0: [38 68 61 57 74 72 59 55 76 50 32 52 48 73 45 62 43 50 34 45 61 47 67 50 43 61 69 48 49 39 55 13]
1: [54 65 27 61 25 51 16 58 92 50 39 93 40 35 59 41 65 58 58 44 49 55 53 46 41 34 46 51 40 37 42 18]
2: [40 31 74 43 45 19 51 59 72 25 10 74 36 40 49 20 54 53 34 48 22 77 59 36 40 66 73 44 55 54 71 45]
3: [40 53 63 43 47 64 54 54 49 48 53 75 47 47 31 58 40 50 60 63 73 44 42 52 69 64 44 36 70 54 62 45]
4: [27 44 47 53 66 70 26 43 40 68 51 57 46 50 63 56 42 65 63 46 53 38 44 53 62 43 36 62 54 37 53 39]
5: [38 55 57 30 52 69 41 47 55 41 64 54 35 73 39 66 50 59 65 75 87 22 59 58 73 56 36 74 53 40 65 54]
6: [63 57 29 65 65 53 77 68 23 59 99 21 61 34 51 49 81 53 54 32 73 7 48 83 40 57 62 38 44 36 27 61]
7: [60 78 38 42 51 63 12 54 91 29 0 75 47 69 64 46 55 46 55 40 56 72 69 31 60 23 42 75 40 79 97 16]
8: [56 48 23 71 44 67 39 22 64 45 75 49 57 50 61 78 31 56 54 69 40 25 46 50 59 30 40 57 28 32 30 56]
9: [37 48 70 56 48 23 64 33 41 57 64 41 20 68 38 49 86 60 49 33 61 67 60 56 57 66 59 54 44 21 48 63]
10: [48 34 47 36 63 73 54 80 53 22 81 37 49 56 52 53 79 52 46 49 54 23 56 57 38 57 59 56 49 48 40 53]
11: [36 12 53 35 51 50 22 50 70 30 54 63 37 43 56 52 29 53 55 67 1 46 53 43 31 50 63 55 48 38 22 56]
12: [69 49 46 61 59 77 57 68 29 48 78 51 84 25 55 52 34 18 60 51 87 39 26 58 67 47 24 24 47 71 68 55]
13: [58 65 68 76 68 60 68 50 73 39 34 28 62 83 42 66 1 31 31 68 59 55 61 34 49 46 63 33 40 64 59 35]
14: [47 74 55 29 83 88 46 88 36 52 44 51 63 56 36 52 52 47 56 36 94 40 50 50 56 56 40 66 64 75 53 26]
15: [62 60 38 51 45 45 67 35 34 64 57 36 43 60 38 55 73 40 51 45 63 60 42 57 32 46 48 65 24 59 34 64]
16: [32 51 65 59 76 68 43 44 37 66 4 71 47 61 42 46 7 24 59 44 69 74 38 43 64 55 32 32 62 52 57 32]
17: [64 65 31 23 31 60 17 65 34 70 28 79 60 21 40 38 56 41 76 48 79 47 25 47 74 27 11 73 70 75 71 38]
18: [50 42 44 54 69 56 47 23 30 83 36 35 53 99 29 45 38 9 70 46 86 99 20 39 76 68 22 65 8 53 34 62]
19: [69 71 31 62 26 32 51 40 33 72 40 86 59 14 55 45 58 65 42 46 66 48 32 58 63 34 31 36 70 32 70 55]
20: [46 45 43 43 82 61 92 88 46 25 78 0 57 88 47 47 67 44 18 44 60 26 75 47 21 55 92 47 43 58 65 54]
21: [40 71 71 49 58 32 80 55 58 72 43 31 51 52 30 49 46 44 37 41 54 48 52 52 23 58 69 33 45 49 33 40]
22: [54 44 54 36 27 45 54 61 60 25 70 77 40 53 49 47 68 51 56 70 60 23 52 53 56 63 46 46 64 45 59 52]
23: [51 81 37 51 3 1 39 25 75 59 32 60 18 41 54 39 88 85 46 44 19 58 72 56 29 26 75 68 46 49 48 55]
24: [52 12 57 45 37 66 42 58 65 7 59 19 70 28 56 45 28 45 43 90 0 25 62 33 42 20 68 64 42 73 43 69]
25: [25 48 57 61 48 21 47 19 59 75 51 55 15 61 41 45 72 76 55 4 0 74 52 65 19 73 83 43 56 8 0 50]
26: [52 40 54 35 21 42 52 71 59 16 71 79 34 35 63 50 70 56 43 56 49 34 51 58 57 66 55 47 61 48 64 49]
27: [64 42 32 80 47 61 49 43 59 42 64 21 61 68 59 54 13 22 39 61 52 59 55 48 44 35 48 44 10 38 36 58]
28: [58 34 43 53 69 63 31 55 37 59 20 65 64 49 53 28 30 40 69 31 52 79 47 57 69 48 26 39 58 60 68 26]
29: [61 60 68 59 56 26 80 47 23 63 22 41 60 42 46 52 39 54 40 47 59 75 37 48 69 51 35 37 62 61 77 56]
30: [48 35 30 67 31 48 41 37 63 48 60 54 50 49 63 56 34 44 49 71 28 57 43 45 40 40 51 53 27 25 35 52]
31: [42 61 64 76 42 35 53 32 61 40 26 75 59 29 78 55 26 69 34 66 44 53 48 41 60 31 51 19 60 37 82 33]
32: [56 61 29 71 69 79 53 55 42 58 61 51 72 41 59 65 42 47 47 60 69 34 36 55 61 37 42 48 42 34 39 44]
33: [56 46 58 70 68 46 68 48 29 79 57 31 65 11 62 45 36 46 51 33 27 44 37 61 32 65 53 11 67 39 30 54]
34: [51 9 65 41 33 40 36 35 70 37 53 55 39 39 59 42 46 37 55 68 0 52 51 45 30 47 60 53 43 41 22 71]

[45 99 46 42 23 26 77 21 48 87 64 40 17 71 10 68 81 56 48 32 59 67 49 52 25 47 52 68 27 46 9 54] 15 9 21 23 25
[50 87 38 56 22 24 61 25 48 89 67 34 33 69 19 63 62 56 52 31 72 70 44 55 22 51 59 66 41 43 7 50] 15 21 9 25 30
[64 52 33 50 34 42 50 37 22 79 70 29 48 30 41 56 46 37 61 45 59 46 31 56 46 47 35 67 44 59 5 66] 15 32 30 8 33
[46 59 63 69 30 28 69 32 54 66 50 59 49 11 42 54 24 42 56 69 19 42 31 61 15 69 48 8 57 35 8 47] 33 21 30 34 11
[44 26 63 46 51 57 47 59 28 48 75 33 62 14 44 67 35 56 65 55 32 22 55 59 45 63 52 39 69 63 22 56] 33 10 3 11 4
[28 83 72 32 54 47 45 53 83 43 22 38 33 80 28 59 59 80 39 49 28 32 89 35 12 45 98 70 61 78 36 23] 0 21 23 2 13
[60 56 31 47 55 80 37 41 28 62 28 37 71 70 52 53 21 25 70 49 70 76 29 34 76 28 19 75 38 71 67 44] 28 18 16 4 17
[6 16 83 44 51 40 64 11 36 35 70 28 27 73 39 72 45 73 51 74 14 59 57 42 66 78 62 56 60 21 51 88] 9 34 11 30 5
[63 59 17 42 30 46 53 53 35 45 99 44 49 48 41 74 99 81 60 43 84 28 46 70 49 51 56 73 39 23 21 71] 6 15 10 22 9
[49 45 58 33 51 43 58 69 40 35 72 29 42 49 38 38 85 68 43 29 58 21 61 64 34 53 65 40 65 59 54 61] 10 22 26 6 9
[72 49 49 80 71 58 61 66 58 44 44 46 71 38 79 48 28 53 24 58 61 44 53 49 60 42 58 13 54 34 87 34] 31 32 13 0 29
[48 52 39 74 53 63 49 55 42 53 72 64 58 31 62 48 61 64 59 39 49 21 54 67 42 53 50 36 65 28 31 55] 32 4 6 33 10
[42 54 58 70 51 70 55 59 66 47 78 68 60 44 59 66 39 52 51 68 72 30 47 62 45 58 56 23 44 37 36 18] 32 3 0 22 4
[51 42 18 20 35 39 33 46 29 70 59 52 23 64 42 30 99 38 77 33 74 80 29 54 61 48 13 82 36 66 48 62] 15 17 9 18 4
[74 53 25 75 61 72 63 23 44 51 56 11 59 61 72 52 34 21 34 68 46 55 43 45 39 43 50 29 27 39 37 57] 27 32 30 8 15
[29 53 94 30 75 69 48 61 47 27 27 67 46 70 37 52 37 67 42 60 65 44 64 46 76 78 53 51 97 65 99 36] 3 5 0 14 16
[46 47 72 65 59 45 88 68 76 28 74 40 42 49 53 57 45 39 30 61 41 28 54 47 15 73 75 10 54 38 32 53] 21 10 0 33 22
[49 18 62 62 50 27 39 14 15 73 51 45 34 46 60 54 59 57 54 30 22 74 34 49 68 60 37 42 55 14 52 84] 9 4 30 29 33
[62 75 26 43 8 19 22 22 34 92 42 99 35 12 60 41 68 77 65 33 60 66 26 60 74 26 13 64 64 33 57 47] 19 17 1 4 23
[44 31 63 75 54 37 25 32 33 72 34 78 47 16 75 30 48 73 63 22 13 75 43 61 43 64 35 17 78 13 35 46] 33 4 28 19 25
[52 60 33 46 57 61 32 42 63 59 38 36 45 83 37 40 54 44 52 34 50 62 60 37 22 27 63 89 21 80 31 37] 15 0 27 21 30
[24 60 64 46 66 49 46 27 54 57 32 33 25 89 36 58 50 63 50 38 40 73 53 36 58 57 55 66 40 44 41 59] 9 0 4 15 21
[45 40 62 63 67 59 59 73 43 39 71 44 54 79 49 47 50 28 51 55 91 55 39 52 74 77 45 31 42 43 85 55] 3 12 5 22 32
[51 32 63 48 77 59 68 71 33 23 54 49 66 78 51 51 43 31 47 62 80 61 37 47 73 71 34 31 54 51 87 54] 3 12 29 28 22
[53 47 43 64 45 49 41 51 61 57 57 91 34 22 73 52 72 65 58 30 39 53 46 74 50 55 50 30 65 17 40 40] 1 26 19 4 22
[58 50 47 78 32 17 66 51 28 57 88 65 52 2 70 56 84 76 40 23 63 43 44 76 64 54 38 25 81 11 54 50] 19 26 6 33 9
[59 66 53 40 29 45 38 53 67 36 25 71 49 33 55 46 26 38 43 79 65 42 53 38 56 39 37 49 37 76 75 41] 3 31 22 26 7
[54 62 41 78 49 47 28 44 73 81 22 86 52 17 76 32 41 52 47 25 18 55 46 60 21 48 44 28 59 23 8 31] 1 33 30 19 4
[61 52 27 42 22 27 41 41 48 64 81 59 34 42 49 44 93 69 63 33 63 51 23 66 48 43 43 54 44 37 30 55] 15 9 22 19 26
[42 50 38 42 46 69 24 49 42 52 69 66 50 54 55 59 53 46 67 52 71 43 41 52 51 42 35 69 37 46 37 48] 4 32 5 8 3
[54 42 56 49 65 71 70 59 42 31 50 29 66 65 56 54 43 31 35 56 73 44 48 33 62 51 57 55 39 60 91 51] 13 3 32 0 10
[52 36 55 49 64 58 71 66 50 42 72 41 56 78 55 51 56 28 47 45 79 47 36 48 68 76 45 39 54 49 79 49] 3 10 22 12 5
[58 43 33 31 34 49 34 47 67 21 29 23 44 99 47 46 66 35 48 73 52 78 64 25 63 27 65 99 0 82 75 56] 7 15 27 30 5
[50 57 50 39 55 54 44 51 56 50 32 31 54 82 37 51 53 34 39 41 50 66 57 30 48 42 60 70 32 65 60 54] 15 0 21 13 27
[45 76 55 69 55 48 43 40 70 46 34 68 40 81 51 70 47 53 48 47 72 60 44 42 63 63 59 57 46 40 88 31] 0 3 4 5 31
[29 49 59 55 49 32 40 13 57 77 45 66 1 50 41 45 75 70 62 11 13 65 54 57 17 69 76 46 40 7 0 54] 25 9 23 34 11
[61 59 28 56 34 55 57 53 44 67 49 54 69 34 58 54 26 41 60 67 66 47 36 52 58 33 21 39 54 62 42 51] 32 12 3 19 4
[36 37 57 54 60 46 35 41 37 71 53 56 30 52 55 32 77 67 62 10 22 69 49 55 26 55 52 61 41 36 19 54] 25 9 4 15 34
[73 55 47 87 56 49 69 63 59 40 41 49 70 51 82 47 28 53 19 54 62 51 41 59 68 41 56 19 55 24 93 39] 31 32 29 13 0
[30 52 67 42 75 63 43 68 69 14 26 68 48 85 46 56 55 67 46 55 62 57 67 57 71 66 60 49 61 49 99 17] 0 3 5 7 22
[52 43 56 34 57 40 67 67 43 39 78 33 42 40 43 44 83 59 34 33 54 19 47 65 43 54 82 39 67 50 40 54] 10 6 26 22 21
[72 33 48 68 58 42 59 53 0 70 21 43 74 6 77 29 36 45 44 53 63 74 23 37 90 35 22 32 69 52 99 67] 29 19 28 12 31
[46 32 66 52 58 36 53 53 18 63 27 56 61 29 43 38 38 50 47 28 45 75 23 42 75 67 22 19 73 34 77 69] 29 28 16 3 19
[26 46 64 49 50 60 8 54 86 33 40 99 23 64 52 40 45 46 78 36 45 60 59 61 50 90 52 32 54 20 44 12] 1 0 3 4 22
[39 12 77 45 83 72 58 71 66 21 45 51 61 50 48 56 29 52 39 57 37 24 78 57 33 67 73 22 71 50 57 24] 0 10 3 11 13
[45 80 56 49 38 30 52 52 53 71 47 71 37 34 45 36 80 85 47 31 72 48 48 59 46 51 55 37 72 30 61 45] 19 9 3 22 26
[41 56 53 61 88 88 46 55 54 61 17 58 67 45 56 62 2 35 50 46 60 47 51 27 61 54 36 43 60 59 83 20] 16 28 0 4 13
[55 39 73 64 55 39 65 64 15 61 30 64 65 29 50 34 37 46 46 31 52 70 23 50 79 60 18 16 75 45 85 63] 29 28 19 3 16
[44 48 88 62 80 52 78 63 38 44 2 40 76 50 46 46 26 47 32 57 66 68 47 34 78 67 48 15 80 66 99 39] 29 16 13 3 28
[51 40 41 48 66 51 51 42 25 52 62 8 51 73 40 53 40 26 55 49 39 57 43 45 38 59 55 54 33 57 8 61] 15 27 21 30 10
[66 61 24 64 4 9 37 30 28 91 34 61 56 0 63 41 45 49 67 41 37 70 35 56 43 22 17 56 65 52 31 78] 19 30 17 15 29
[52 67 54 33 51 42 69 66 39 38 78 44 36 63 38 37 90 65 41 35 85 33 46 66 40 66 69 44 53 54 53 49] 10 22 9 15 6
[51 44 62 46 37 14 70 36 55 38 45 25 35 42 49 51 40 53 27 78 8 39 69 44 23 53 70 49 43 59 34 74] 34 21 11 30 24
[65 27 28 61 39 61 15 20 59 46 33 69 58 42 78 56 18 55 67 64 13 82 45 31 75 24 16 77 35 39 52 58] 30 8 4 28 11
[57 43 55 57 67 64 63 60 42 48 65 51 60 85 59 51 56 28 49 45 76 58 53 53 71 70 33 33 44 41 76 53] 3 32 12 5 22
[57 66 74 60 91 93 47 44 46 59 5 51 64 48 42 58 14 41 46 45 74 55 54 37 75 51 33 39 66 68 76 14] 16 28 14 0 13
[67 63 0 67 62 99 0 23 30 95 52 46 87 27 64 63 8 39 89 41 72 51 28 57 71 22 11 80 31 51 8 40] 32 4 8 17 28
[57 70 55 29 49 38 55 53 41 86 41 38 46 63 24 32 53 16 59 40 62 83 30 43 39 47 40 49 28 71 26 60] 15 21 18 29 9
[66 72 20 51 46 78 35 39 41 68 31 30 70 63 57 69 37 54 48 50 75 33 65 39 55 9 47 67 32 61 61 23] 32 4 8 27 15
[55 47 63 43 72 59 65 68 38 48 28 36 60 51 38 38 40 55 39 41 46 58 60 44 44 56 49 37 77 83 73 54] 29 3 28 21 14
[88 30 42 60 56 36 60 52 0 69 25 33 79 15 66 25 38 40 47 42 56 72 24 44 94 30 21 43 67 53 99 85] 29 19 28 12 17
[50 38 51 70 52 27 57 44 40 45 73 33 52 31 65 59 51 60 37 49 30 48 66 43 45 49 67 43 51 26 46 63] 30 33 9 34 8
[49 55 42 64 29 32 43 25 61 49 29 57 47 60 57 58 44 70 35 61 39 59 57 41 45 22 62 59 44 37 59 46] 30 31 23 8 1
